Here are some points, each followed by its number:
[ -76   -9   11 -107  -34    1   22  -63    2    8  -12   -2   21   38
   -5  -51    3] 0
[ 39  13   9  73  40 -23 -88  29   6 -64  -4  -1 -48 -88  13  19  10] 1
[-15  52  18   5 -13 -44   7 -19  15  32 -64  31 -15  86 -23  20 -52] 2
[-19  -1  30  -7   1 -21  26  27  -6 -42   8 -21  18  22  -6 -49   6] 3
[ 11  50 -66  50 -17  42 -24 -31  18  44 -57  21 -17  28   2  61 -74] 4
[ 23  -4 -16  14  -4  27  51  25 -17  28  27  31  22  -4   1  62  27] 5
[ 30 -34  26   9  68 -17 -35   6   3   8  67   1 -13 -47   4 -48  32] 6
[-13 -25 -51  -9 -38  48  31 -16 -16  23   5   7  -2  59 -20 -34 -61] 7
[-34 -16 -77 -16 -17  50  20  -1 -18   1   4 -16  27 -11  16 -16 -33] 8
Which three points above are nearest to each new point by angle, seen from the average point of the numbered points? Their numbers follow each, nearest first.
[ 34  -8  -1  29   4  19 -12  21   8 -16  13 -19   6 -29  -5  16  15] 1 6 5
[ 40  -8   7  20  -2   3  -5  19  -9  11  11   5  -1 -22   4  56  34] 5 1 6
[-22  17   5  23  18 -20 -12  19 -10 -15  -4  28 -21 -20  20  46   7] 1 5 6
[ 61 -20  39  28 -26   0 -53 -13   5  12 -11  -2 -47  11 -22  12  19] 1 6 2
[ 30 -25 -28  -8   7  41 -16  -3  10   0  24 -14  11 -28  -9   4   1] 6 1 8
[-77  30   2 -41  -3 -28  56  -9 -11 -24 -30  24   9  78  -7 -42 -62] 0 2 3
[ 24 -17 -15  37  -2  25 -19  20   2 -24  14 -24   2 -57   7   8  26] 1 6 5
[ 15 -36  24  13 -17 -10 -16  -9   2   0  15  -5 -32   1   0  -8  25] 6 1 3
[ 56  29 -27  87  15   5 -56  17   9 -51 -31  19 -48 -52 -19  28 -33] 1 4 6
[-51  19  17  -7 -14  -5  47  15 -23 -12 -12  18   5  56 -12  -2 -28] 2 3 0
[-45  -9   9 -67 -32 -19  48   2  -9   3   0 -37  33  34  10 -39   3] 0 3 8
[ 21  -6  -8  17 -27   5 -52 -32   9  27 -28 -20 -27  27 -17 -32 -27] 4 2 7
[ -1 -16  69 -10 -13 -29  35  27   2 -25  18 -29  23  10  -4 -19  63] 3 6 0
[ 24  15 -27  11 -25  20 -76  -5   6  12 -34 -45  -6 -21   3   3 -26] 1 4 8
[-37 -16  37 -54  -4 -55  28   6   3   9   9 -36  28  11  33 -31  33] 3 0 6
